Look-ups in named tables: a row name and a column name give one cell, copied from the table.

Table Nanamot
        Mek  Teg  Vez  Fabesi  Rekug  Gef  Denos  Viv  Det
Komok    93  119   93      78     96   55    129   77  113
Bozinu   32   91  102     115    142  137     99   50   84
Sedezo  144  143  150      41    104  121    138   98   75
Paruse   76  144  142     121    132   70    131  106  151
Dil     126   65   40     222     98   82     81  153  174
Surob   130   91  103     125    124  139     56  128   98
Dabet    78  130  127     121    138   86    147  107  147
Bogoso  101   40   89      44    100  160     73   33   22

What is the Vez of Dil in Nanamot? 40
What is the Det of Dil in Nanamot? 174
What is the Rekug of Dabet in Nanamot? 138
What is the Rekug of Komok in Nanamot? 96
What is the Det of Sedezo in Nanamot? 75
What is the Viv of Paruse in Nanamot? 106
What is the Gef of Sedezo in Nanamot? 121
What is the Mek of Paruse in Nanamot? 76
What is the Fabesi of Paruse in Nanamot? 121
What is the Viv of Komok in Nanamot? 77
What is the Vez of Dabet in Nanamot? 127
What is the Rekug of Sedezo in Nanamot? 104
What is the Denos of Paruse in Nanamot? 131
What is the Teg of Surob in Nanamot? 91
What is the Mek of Bogoso in Nanamot? 101
What is the Fabesi of Sedezo in Nanamot? 41
What is the Vez of Komok in Nanamot? 93
What is the Det of Surob in Nanamot? 98
Row with the largest Gef: Bogoso

Table Vok
cols = Motarir, Revimu, Gisiv, Labovam, Bemano, Kon, Revoza, Kesone
Tofep: [0.206, 0.257, 0.074, 0.590, 0.385, -0.713, -0.189, 0.284]
Vak: [0.515, 0.257, 0.498, 0.231, -0.093, 0.134, 0.738, 0.226]
Dedu: [0.340, 0.195, 0.901, 0.390, 0.016, 0.344, -0.106, 0.196]
Movet: [0.333, 0.376, -0.022, 0.327, 0.407, -0.418, 0.818, 0.199]
Kop: [0.506, 0.223, -0.631, 0.034, -0.026, 0.845, 0.188, 0.275]
Posek: [0.118, 0.256, -0.046, 0.599, 0.330, -0.131, 0.447, 0.103]
Boluk: [0.067, 0.164, 0.005, 0.523, 0.175, -0.131, 0.695, 0.285]
Tosiper: [0.349, 0.346, 0.426, 0.470, -0.032, 0.592, 0.255, 0.215]
Vip: [0.087, 0.417, 0.284, 0.330, 0.595, 0.192, -0.131, 0.329]

What is the Bemano of Posek in Vok? 0.330
What is the Kon of Boluk in Vok? -0.131
What is the Kon of Tofep in Vok? -0.713
What is the Kesone of Tofep in Vok? 0.284
What is the Kon of Tosiper in Vok? 0.592
What is the Gisiv of Posek in Vok? -0.046
What is the Revimu of Vak in Vok? 0.257
What is the Labovam of Vip in Vok? 0.330
What is the Revoza of Vak in Vok? 0.738
What is the Revimu of Tosiper in Vok? 0.346
What is the Revoza of Tosiper in Vok? 0.255
What is the Bemano of Dedu in Vok? 0.016
What is the Bemano of Tosiper in Vok? -0.032
What is the Revoza of Boluk in Vok? 0.695
What is the Motarir of Dedu in Vok? 0.340
What is the Labovam of Movet in Vok? 0.327
What is the Gisiv of Dedu in Vok? 0.901
What is the Gisiv of Vip in Vok? 0.284

Table Gif
,Per,Masagi,Fuf,Bek
Papubi,1.5,-4.5,0.1,8.6
Tet,5.1,-3.4,5.9,-0.3
Dobome,0.1,-5.6,2.4,-6.5
Zofif,0.5,3.7,-2.6,0.2
Vokev,3.0,-5.9,4.4,-0.7
Kefe,1.8,4.0,-5.9,-7.8
Vek,1.9,-4.3,0.0,-2.6
Mus,1.2,6.9,-3.5,-7.5
Mak,1.3,-5.2,7.3,-1.2
Sitazud,5.7,-6.6,-0.7,5.9

Mus, Fuf => -3.5
Papubi, Per => 1.5
Mak, Fuf => 7.3
Tet, Fuf => 5.9
Vek, Bek => -2.6
Vek, Masagi => -4.3
Vokev, Per => 3.0
Sitazud, Fuf => -0.7
Dobome, Masagi => -5.6
Tet, Masagi => -3.4
Dobome, Fuf => 2.4
Vokev, Bek => -0.7
Vokev, Fuf => 4.4
Sitazud, Masagi => -6.6
Vek, Per => 1.9
Zofif, Per => 0.5
Dobome, Bek => -6.5
Kefe, Fuf => -5.9
Mus, Per => 1.2
Tet, Bek => -0.3

Makuge:
|  | Gipan | Zak | Gemesol | Gef | Nakuga |
|---|---|---|---|---|---|
| Ziten | 0.07 | 0.43 | 0.36 | 0.48 | 0.86 |
| Koz | 0.47 | 0.30 | 0.75 | 0.58 | 0.67 |
| Mok | 0.49 | 0.68 | 0.15 | 0.39 | 0.70 |
| Nuzisiv | 0.70 | 0.61 | 0.46 | 0.18 | 0.34 |
| Pud | 0.80 | 0.64 | 0.67 | 0.41 | 0.30 |
| Bonop | 0.77 | 0.75 | 0.58 | 0.51 | 0.50 |
| Fotifo | 0.69 | 0.53 | 0.66 | 0.75 | 0.60 |
| Lod | 0.50 | 0.58 | 0.38 | 0.41 | 0.69 |

Gemesol of Bonop = 0.58
Gipan of Nuzisiv = 0.70
Gemesol of Nuzisiv = 0.46
Nakuga of Bonop = 0.50
Nakuga of Lod = 0.69
Nakuga of Pud = 0.30
Nakuga of Fotifo = 0.60
Gef of Pud = 0.41

Lovam:
columns: Sed, Sika, Loveso, Zizuzo, Toparid, Kal
Lile: [38, 34, 28, 58, 45, 22]
Kes: [44, 39, 30, 53, 67, 22]
Nop: [44, 51, 28, 66, 47, 35]
Mareb: [30, 51, 28, 49, 53, 58]
Kegez: [21, 35, 58, 36, 39, 25]
Rima: [68, 48, 40, 8, 90, 49]
Muvur: [36, 33, 31, 47, 66, 29]
Purik: [50, 37, 41, 8, 47, 44]

What is the Kal of Kegez in Lovam? 25
What is the Sika of Kes in Lovam? 39
What is the Zizuzo of Purik in Lovam? 8
What is the Sika of Muvur in Lovam? 33
What is the Zizuzo of Muvur in Lovam? 47
What is the Sika of Lile in Lovam? 34
What is the Toparid of Muvur in Lovam? 66
What is the Sed of Mareb in Lovam? 30
What is the Kal of Muvur in Lovam? 29
What is the Kal of Purik in Lovam? 44
What is the Sed of Lile in Lovam? 38
What is the Loveso of Kegez in Lovam? 58
What is the Loveso of Mareb in Lovam? 28
Which row has the largest Sed? Rima

Table Dag
|  | Bomafiz | Badud | Sis | Kuvized | Buz | Lur | Fero | Gule | Boran |
|---|---|---|---|---|---|---|---|---|---|
| Fisa | 21 | 47 | 46 | 38 | 37 | 31 | 63 | 61 | 44 |
| Rozab | 53 | 23 | 25 | 68 | 30 | 68 | 33 | 42 | 53 |
| Melefon | 33 | 25 | 34 | 45 | 41 | 29 | 50 | 36 | 57 |
| Fikaz | 28 | 53 | 51 | 35 | 45 | 27 | 40 | 36 | 75 |
| Mepesig | 54 | 78 | 78 | 50 | 57 | 61 | 47 | 62 | 5 |
| Razu | 62 | 42 | 35 | 62 | 58 | 55 | 48 | 65 | 32 |
| Tadava | 44 | 48 | 57 | 54 | 41 | 55 | 38 | 24 | 71 |
| Ral | 49 | 14 | 25 | 46 | 14 | 55 | 40 | 33 | 13 |
| Tulipos | 47 | 11 | 14 | 49 | 34 | 46 | 36 | 52 | 35 |

What is the Bomafiz of Rozab in Dag? 53
What is the Boran of Ral in Dag? 13
What is the Lur of Tulipos in Dag? 46
What is the Gule of Razu in Dag? 65
What is the Buz of Ral in Dag? 14
What is the Boran of Rozab in Dag? 53
What is the Buz of Tulipos in Dag? 34
What is the Lur of Tadava in Dag? 55
What is the Boran of Melefon in Dag? 57
What is the Bomafiz of Melefon in Dag? 33
What is the Lur of Ral in Dag? 55
What is the Gule of Tulipos in Dag? 52
What is the Bomafiz of Mepesig in Dag? 54
What is the Fero of Fikaz in Dag? 40
What is the Boran of Razu in Dag? 32
What is the Bomafiz of Ral in Dag? 49
What is the Badud of Tadava in Dag? 48
What is the Gule of Ral in Dag? 33

